128 stands for zero in the data rows.
Here are some points:
tensor([103,  98, 148, 132, 122,  56, 132, 113, 148])
tensor([ 96, 163, 181,  78,   0,   0,  33, 184, 201])
tensor([132, 144, 100,  45,  42, 159, 142, 129, 145])
tensor([148, 106, 100, 161, 200, 189, 159, 159, 111])
tensor([158,  98, 127,  82, 170, 179, 180,  94, 136])
tensor([122, 123,  84,  71,  24, 139, 124, 100, 186])
tensor([ 97, 202, 149,  45,  20,  98, 113, 116,  80])
tensor([136, 138, 107,  91, 100, 173, 142, 140, 129])
tensor([141, 140, 147,  54,  57, 144,  90, 156, 212])
tensor([109, 174, 126, 126, 123, 129, 131, 135,  44])
tensor([150,  91, 115, 205,  89, 126, 102, 177, 107])
tensor([105, 120, 126, 202, 229, 185, 157,  95,  35])
tensor([153, 144, 149,  39,  70, 153,  98, 153, 209])
tensor([139,  94, 118, 186, 238, 169, 169,  90,  89])
tensor([143, 102, 106, 169, 219, 181, 165, 147,  86])
tensor([108, 143, 171, 138,  46,   0,  59, 196, 174])
tensor([140,  61, 115, 195, 255,  99, 177, 120, 123])
tensor([109, 188, 131,  94, 107, 131, 122, 137,  41])
tensor([ 94, 124, 132, 164, 187, 144, 122, 107,  85])
tensor([157, 154, 115,  84, 128, 129, 169, 150, 208])
tensor([145, 114, 125,  95, 220, 130, 175, 126, 171])
tensor([114, 119, 156, 125, 117,  78,  91, 126, 124])
tensor([146, 141, 118, 164, 214, 137, 131, 149, 127])
tensor([ 91,  99, 107, 165,  42, 197, 110,  96,  90])
tensor([157,  56,  67, 245, 255, 179, 172, 133, 106])
tensor([118, 144, 147,  24,  88, 103, 135,  61, 175])
Here are 10 more points, each followed by its number:
tensor([146, 103,  97, 197, 251, 174, 165, 166,  85]) 0
tensor([148, 105, 115, 127,  74, 102, 144, 127, 174]) 1
tensor([ 99, 181, 142,  84,  97, 110, 125, 127,  62]) 2
tensor([136, 160, 140, 155, 160, 137,  85, 158, 131]) 3
tensor([132,  92, 141, 151, 191,  78, 100, 148, 130]) 4
tensor([107, 161, 151, 216, 211,  96, 131, 125,  94]) 5
tensor([108, 119, 147,  55,  31,  52, 124, 108, 191]) 6
tensor([117, 140, 188, 141, 120, 132,  43, 101, 107]) 7
tensor([151, 102, 149, 167, 128, 139, 116, 103, 133]) 8
tensor([158, 110, 107, 214, 255, 167, 135, 159, 104]) 9
Which of these numbered points is nearest to each point below, ignoring the direction in which the first points spread most? Its number follows each.
tensor([124, 118, 187, 154, 173, 130,  44, 121,  98]) > 7
tensor([105, 186, 143,  67,  80, 133, 121, 108,  60]) > 2
tensor([114, 148, 191,  92,  83, 135,  37, 108, 129]) > 7
tensor([145, 113, 100, 132, 177, 180, 164, 149, 105]) > 0
tensor([127,  86, 141, 181, 236,  93, 117, 135,  85]) > 4
tensor([113,  71, 142, 212, 225, 101, 141, 134, 154]) > 4
tensor([136, 138, 111,  61, 100, 187, 153, 118, 130]) > 0
tensor([138, 136, 123,  99,   0,  80, 114, 144, 206]) > 1
tensor([121, 146, 117,  54,  57, 158, 131, 125, 138]) > 0
tensor([143, 130, 150, 118,  37, 144, 120,  94, 156]) > 8
tensor([115, 145, 185, 139, 145, 134,  26, 127, 103]) > 7
tensor([114, 118, 140,  83, 102,  68, 146,  99, 165]) > 6
tensor([ 96, 182, 191,  28,   0, 110,  17, 102, 149]) > 7
tensor([104, 146, 196,  62,  42, 131,  36,  93, 137]) > 7
tensor([182,  65,  49, 233, 214, 178, 229, 158,  98]) > 1
tensor([ 92, 172, 161, 155, 111,  58, 107, 114, 143]) > 5
tensor([107, 115, 148,  80,  69,  58, 143, 101, 183]) > 6
tensor([110, 157, 138, 135,  63, 110, 105, 107, 151]) > 8
tensor([153, 108,  71, 125,  76, 156, 204, 131, 163]) > 1
tensor([106, 146, 136, 104, 179,  34, 132, 161, 170]) > 4
tensor([ 99, 196, 169, 135, 102,  72, 111, 104, 154]) > 5
tensor([ 94, 206, 135,  10,   0, 107, 130, 111,  90]) > 2
tensor([124, 172, 138,  80,  70, 127, 103, 130, 184]) > 0
tensor([158, 117, 108, 213, 245, 166, 123, 175, 117]) > 9
tensor([121, 137, 128,  86,   0,  65,  89, 131, 214]) > 1
tensor([116, 129, 155, 134, 142,  66, 102, 141, 134]) > 4
tensor([100, 191, 137,  93,  74, 120, 116, 122,  35]) > 2
tensor([139,  96, 105, 219, 241, 146, 141, 120, 113]) > 9
tensor([128, 116, 189, 176, 197, 148,  45, 139,  97]) > 7
